One turn moves each row of this set onto another row. After a few examples, where does it send each row asked below?
Zur: [-17.7 -16.7 -17.4  15.3  -5.8  27.8 -16.5  21.4   8.5  13.9   3.9 -12.1
   0.9  -0.6 -19.1  23.2  26.5 -17.3  17.4 -12.9 -22.9   2.9  19.3 -18.4
 -14.7]
nire: [ -5.7 -26.8 -28.3  21.1  -2.2  16.1  17.5  -9.3  13.3   9.8  19.3  -6.2
  -7.1  16.4  -0.4 -12.8   4.1 -32.0   8.6   4.9   0.9 -23.3 -27.1 -10.3
 -14.6]
visi: [ -5.7 -13.4 -12.4  14.0   4.8  14.4  14.3  -7.8   8.5  -9.9  11.2  -7.2
   7.3  -3.8   0.7 -15.1 -22.6  -7.1   9.1   3.6  -1.3  -9.7 -12.4  -3.5
 -35.9]
Zifot: [ -3.0  -6.4  -8.4  11.6   2.1  26.2  -5.2  21.8   4.6  16.5  -5.7  -6.7
   0.4  -1.5  -8.0  17.9  25.6  -1.6  10.1 -15.4 -12.8  15.5  13.9 -14.1
  -9.0]
Ved: [-15.4 -23.5 -21.3  23.3  -1.3  18.0   5.5 -21.1  16.5   0.4  15.5  -5.8
 -15.6  -1.8  -5.9 -15.8 -14.6 -24.1   9.2   0.9  -9.0 -15.7 -19.9 -16.5
 -24.6]
boga: [ -5.7 -25.1 -28.0  16.3  -1.0  15.3  18.4  -8.6  14.8   9.7  16.7   0.5
  -0.6  20.3   1.3 -13.7   2.4 -30.8   9.2   4.5   2.4 -18.1 -27.9  -8.8
 -17.1]
notak: [ -6.5 -17.7 -12.6  25.6  -8.6  26.8  -6.2  38.9  16.8  20.7  -7.6  -3.7
  16.4  10.9 -10.9  20.9  10.3  -9.4  10.5 -16.8   8.4  -7.7   1.2 -25.5
 -10.6]
pekig: [ -4.4 -26.9 -21.4  26.1   1.6   6.0  16.6   3.1   7.5 -15.9   9.9  -3.6
  -5.7  -3.6   1.1  -4.3 -17.2 -22.9  13.3  22.6  -8.1 -15.1   1.7  -4.8
 -31.1]
Rugo: [ -2.0  -7.6  -3.8   8.3  -0.9  33.0  -9.4  14.6  10.0  22.3   3.4 -18.6
   5.4   7.7 -14.4  21.6  20.8   0.4  17.8  -7.8  -4.9  16.4   9.4  -8.8
 -14.8]
momuv: [ -6.2 -13.2  -8.2   5.5  -5.8  25.1 -14.4  25.2  13.5  13.0   3.3 -11.7
  16.5   3.6  -3.9   9.5  28.4 -14.2  29.2  -5.9  -7.6  10.8  13.5 -24.7
 -18.1]
Mivar: [ -4.3 -16.2 -16.8  29.6  -3.9  29.3  -5.1  23.9  16.9  23.6 -13.3   1.6
  -3.7   6.8  -5.4  19.4  14.5  -6.0   7.2 -18.1   1.2   8.7   0.2 -28.9
   1.5]
mal: [ -7.1 -29.3 -21.2   9.6   0.6  12.0  14.3  -3.3  13.4  -3.0  16.1   1.9
 -14.6  11.8   2.1 -16.4  -2.9 -39.4  12.0   9.6  -6.6 -20.4 -12.3 -11.6
 -25.7]
zaf: [ -9.7 -18.2 -14.3  25.1   2.0  13.9  10.1 -13.7   5.2  -8.2  15.0 -16.3
  -6.5 -14.1  -6.2 -11.7 -18.6 -10.7   9.2   6.5 -10.4 -16.8  -9.2  -6.0
 -30.6]
Logap: [ -5.2 -26.2 -24.0  17.3   3.9   6.0   6.3  -6.3   6.2   3.9  18.7  -1.9
 -10.4   1.7  -1.5  -9.3 -10.2 -36.3   8.0  10.0   0.9 -24.2 -22.9  -7.0
  -7.9]
vuz: [ -0.6 -19.6 -18.2  15.0   8.2   2.9  11.7  -1.7  -3.9  -9.9  16.4  -8.6
   2.2  -9.3  -1.7  -4.6 -15.9 -19.9  10.5  17.3  -4.9 -16.3  -6.5   7.0
 -17.5]
mok: [ -5.3 -13.0  -1.7  11.2  -9.0  23.7 -13.9  26.4   8.3  15.5   7.3 -22.6
   9.2  -3.5  -8.1   9.3  31.9 -12.6  25.4  -5.0  -8.3  -1.2  13.6 -24.3
 -15.4]
seba: [ -4.5 -19.7 -24.3  10.3  10.9   3.2   9.7  -3.1   1.7 -12.2  12.7   1.1
   6.3  -4.4   2.7  -4.1 -19.3 -22.7  13.9  17.0  -5.7  -5.9  -5.6   6.8
 -20.4]
nopi: [-12.3 -22.4 -16.7  37.8 -12.0  27.4 -10.9  32.0  14.4  21.2  -2.3 -11.0
   1.3   1.9 -17.1  25.0  13.2 -13.7  10.3 -12.6  -1.8 -12.2   4.7 -29.9
  -5.4]
zub: [ -6.5 -18.9 -10.5  17.3   0.0  17.4  11.8 -10.4  11.0   1.6  16.4  -9.9
  -5.7  -0.8  -2.8 -20.9 -14.5 -18.2   5.4  -1.9   2.8 -23.0 -25.3 -11.8
 -27.5]
zalim: [ -2.7 -23.8 -21.1   9.7   6.2   5.8  10.8  -3.2   7.5   2.2  15.8   3.7
  -0.1   7.5   2.3 -11.6 -12.3 -34.5   8.6   6.7   7.7 -20.0 -24.9  -4.1
 -11.7]
rirap: [ -2.4 -15.6 -12.4  30.7  -5.2  27.8  -4.3  26.6  14.1  25.5 -12.0  -2.2
  -2.9   5.4  -6.7  18.6  14.4  -3.0   4.7 -18.3   3.0   4.1  -1.1 -27.6
   1.1]
fuf: [ -4.7 -19.9 -14.5  34.8  -7.5  34.5 -12.6  14.2  20.9  30.2  -3.6 -10.2
  -4.4   8.9 -16.3  27.5   8.8  -4.3  15.7  -7.1   6.4   9.7  -2.4 -25.1
  -2.5]
Tazu: [ -4.9 -28.1 -18.6   8.2   1.2  11.6  17.3  -0.9  13.1  -2.8  15.2   1.6
 -10.9  13.5   2.9 -17.9  -3.3 -37.5  11.7   8.7  -2.3 -22.4 -13.1  -9.7
 -26.4]
fimeg: [ -8.1 -27.3 -29.3  13.4   5.1   7.9   6.0  -8.7  11.2   0.9  14.7   7.7
  -5.9   6.4   0.4  -9.1 -12.9 -38.0  11.4   8.0   0.0 -13.7 -21.1  -6.8
 -10.6]
nekir: [ -5.1 -10.0  -5.1  14.4  -2.2  33.1 -11.9  10.9   9.0  22.4   5.4 -23.7
  -2.5   2.0 -18.3  23.8  23.2  -1.4  17.1  -5.8 -10.4  12.4  10.5  -9.8
 -11.7]
tufub: [-15.5 -23.6 -24.7  30.9  -8.5  28.2 -13.2  29.0  21.3  17.7  -7.6   3.0
   7.7  10.1 -11.4  25.2   7.9 -16.6  15.7 -13.7  -1.8   2.2   6.4 -30.2
  -9.2]
nat: [ -7.1 -10.7 -11.2  11.1   0.0  34.7 -13.0   9.4  12.8  21.7   3.4 -14.3
   0.9   6.0 -15.4  24.2  20.5  -3.5  20.8  -6.4 -11.6  21.5  12.2 -11.8
 -13.7]
keko: [-14.2 -19.6 -23.5  19.7   4.8  16.4   6.4 -18.7  12.4 -11.6  10.6  -2.0
  -2.3  -5.7  -2.8 -10.6 -23.1 -14.1  14.3   6.2 -13.5  -1.5  -7.4  -8.3
 -33.4]
Suz: [ -1.0 -16.6  -7.0  32.3  -6.7  34.1  -8.5  19.9  18.7  30.5  -2.7 -14.1
   0.9   9.2 -14.1  25.0  11.0  -2.1  13.0  -8.6  12.2   4.1  -5.2 -22.1
  -4.9]
zufil: [-13.1 -11.6 -14.3   3.8  -2.1  27.4  -9.7  28.6  10.1  13.2  -0.1  -4.1
  15.6   8.7 -11.5  20.2  21.6 -13.1  17.2 -16.8 -12.7   7.7  15.8 -14.8
 -19.7]
Bek: [ -3.2 -19.5  -8.0  28.5 -11.4  23.9 -10.5  35.0  19.4  18.4  -5.4 -11.8
  16.8   4.1  -2.0  13.3  14.4  -9.5  24.1  -3.7  12.1  -1.9   2.8 -35.4
  -9.3]
gufu: [ -8.8 -28.1 -32.4  19.5  -1.2  16.3  16.4 -12.3  16.4   8.1  17.5   0.1
  -6.5  18.0   0.8 -11.1   3.3 -34.0  11.7   5.4  -2.4 -17.1 -26.2 -12.2
 -16.1]
Mopal: [ -4.3 -19.8 -30.9  24.2   6.1   8.8  20.8  -4.9   3.6 -12.4  12.1  -7.1
  12.3  -0.4  -0.6   0.0 -11.0 -10.4  16.0  20.5 -11.7  -2.3  -1.1   5.4
 -28.2]
veka: [ -3.1 -16.9 -13.5  27.3  -5.0  34.1  -9.3  16.7  23.3  27.3  -5.7  -5.0
   4.5  14.2 -11.2  24.7   7.6  -3.2  15.8  -8.6  10.6  12.4  -3.1 -24.6
  -5.7]
dezu: [ -5.8 -20.5 -29.8  28.4   4.0   9.6  18.8  -5.5   1.9 -11.6  14.6 -13.0
   5.8  -5.5  -2.7   1.3  -9.9 -10.6  14.1  22.7 -15.1  -5.7   0.4   4.2
 -26.2]
peko: [ -8.3 -23.1 -17.9  30.7 -11.4  24.1 -15.3  26.9  24.4  15.1  -6.1  -3.6
  12.5   4.3  -3.0  17.0  13.4 -14.2  28.2  -1.5   3.7   6.7   7.2 -39.3
  -9.9]
Dafud: [ -5.3 -28.7 -17.5  12.5  -0.8  11.7  15.5  -2.2  11.8  -1.4  16.8  -1.1
 -14.5  10.7   1.7 -16.8  -2.8 -38.3  11.0  10.0  -5.3 -24.9 -13.7 -10.6
 -25.3]
gudad: [ -6.7 -23.1 -26.6  17.5   9.0   2.6   7.2  -7.2   0.4 -11.6  15.0  -3.7
  -3.5 -10.5  -3.5  -0.7 -16.3 -25.1  13.4  20.3 -11.9  -9.7  -3.8   4.3
 -17.0]
repu: [ -6.1 -24.5 -12.9  37.1 -14.6  24.3 -14.2  28.5  19.2  18.2  -1.4 -15.8
   5.4  -2.8  -8.5  15.9  15.9 -13.7  23.3  -0.4   3.6  -4.3   6.7 -39.0
  -6.1]
bepi: [ -0.9 -25.4 -18.6  22.8   2.6   5.7  18.9   6.6   6.1 -14.6   9.0  -3.9
  -1.0  -2.0   1.9  -5.9 -18.0 -21.5  12.3  22.0  -5.4 -16.8   1.8  -2.7
 -32.0]
Mise: [-11.0 -19.7 -20.2  11.4   3.3  18.4   9.5 -15.4  18.8  -1.3  10.7   4.2
  -0.6   7.9   1.7 -19.0 -19.0 -20.8  11.5  -3.8   0.3  -8.5 -23.6 -13.3
 -29.6]
fiso: [-10.2 -17.6 -12.0  12.7  -7.4  24.8 -18.4  18.5  13.6  13.6   4.7 -17.0
   5.0  -3.2  -8.2  13.3  29.7 -17.4  30.5  -2.5 -15.7   8.5  17.5 -27.9
 -14.5]
kifeg: [ -3.6 -17.0 -15.3  32.9  -3.9  28.0  -5.6  23.1  15.0  24.9 -11.5  -2.6
  -7.2   3.4  -8.9  20.0  15.1  -5.8   6.4 -16.6  -0.4   5.0   0.6 -29.1
   1.6]
napal: [ -5.8  -8.8 -11.1  14.4   1.4  26.8  -7.0  18.1   6.3  16.4  -5.4  -7.2
  -4.8  -3.1  -9.7  20.3  25.3  -3.9  10.3 -15.7 -17.4  16.7  15.7 -16.6
  -8.6]
Vog: [ -3.3 -27.1 -21.2  22.2   4.2   6.3  18.9   4.7   8.7 -16.9   7.8  -0.1
  -1.4   0.0   3.1  -6.2 -18.7 -22.3  14.8  20.5  -7.0 -12.5   3.1  -3.3
 -31.7]
tep: [ -9.0 -11.5  -5.8  11.7  -5.6  26.8  -8.0  31.6   2.8  18.2   5.6 -17.8
   9.5   0.8 -15.9  18.3  27.3 -10.2  11.4 -15.1 -12.6  -7.0  14.2 -13.9
 -15.7]
Sizo: [ -3.4  -7.8  -7.5  14.7   0.2  26.6  -5.6  20.6   3.9  17.5  -4.2 -11.6
  -2.7  -5.0  -9.6  17.5  26.8  -1.9   8.4 -14.4 -15.8  11.0  14.5 -13.9
  -7.5]
tur: [ -1.8 -18.6 -25.8  25.2   4.4   8.9  21.5  -2.0   0.3  -9.8  13.6 -12.7
  11.0  -2.7  -1.2  -1.1  -9.6  -8.8  12.8  20.5 -10.3  -7.8  -2.1   7.7
 -27.7]

Mise goes to visi
gufu goes to Mopal
kifeg goes to napal
Now these:
Tazu goes to bepi
nopi goes to Zur
fimeg goes to seba
Bek goes to mok
nat goes to veka

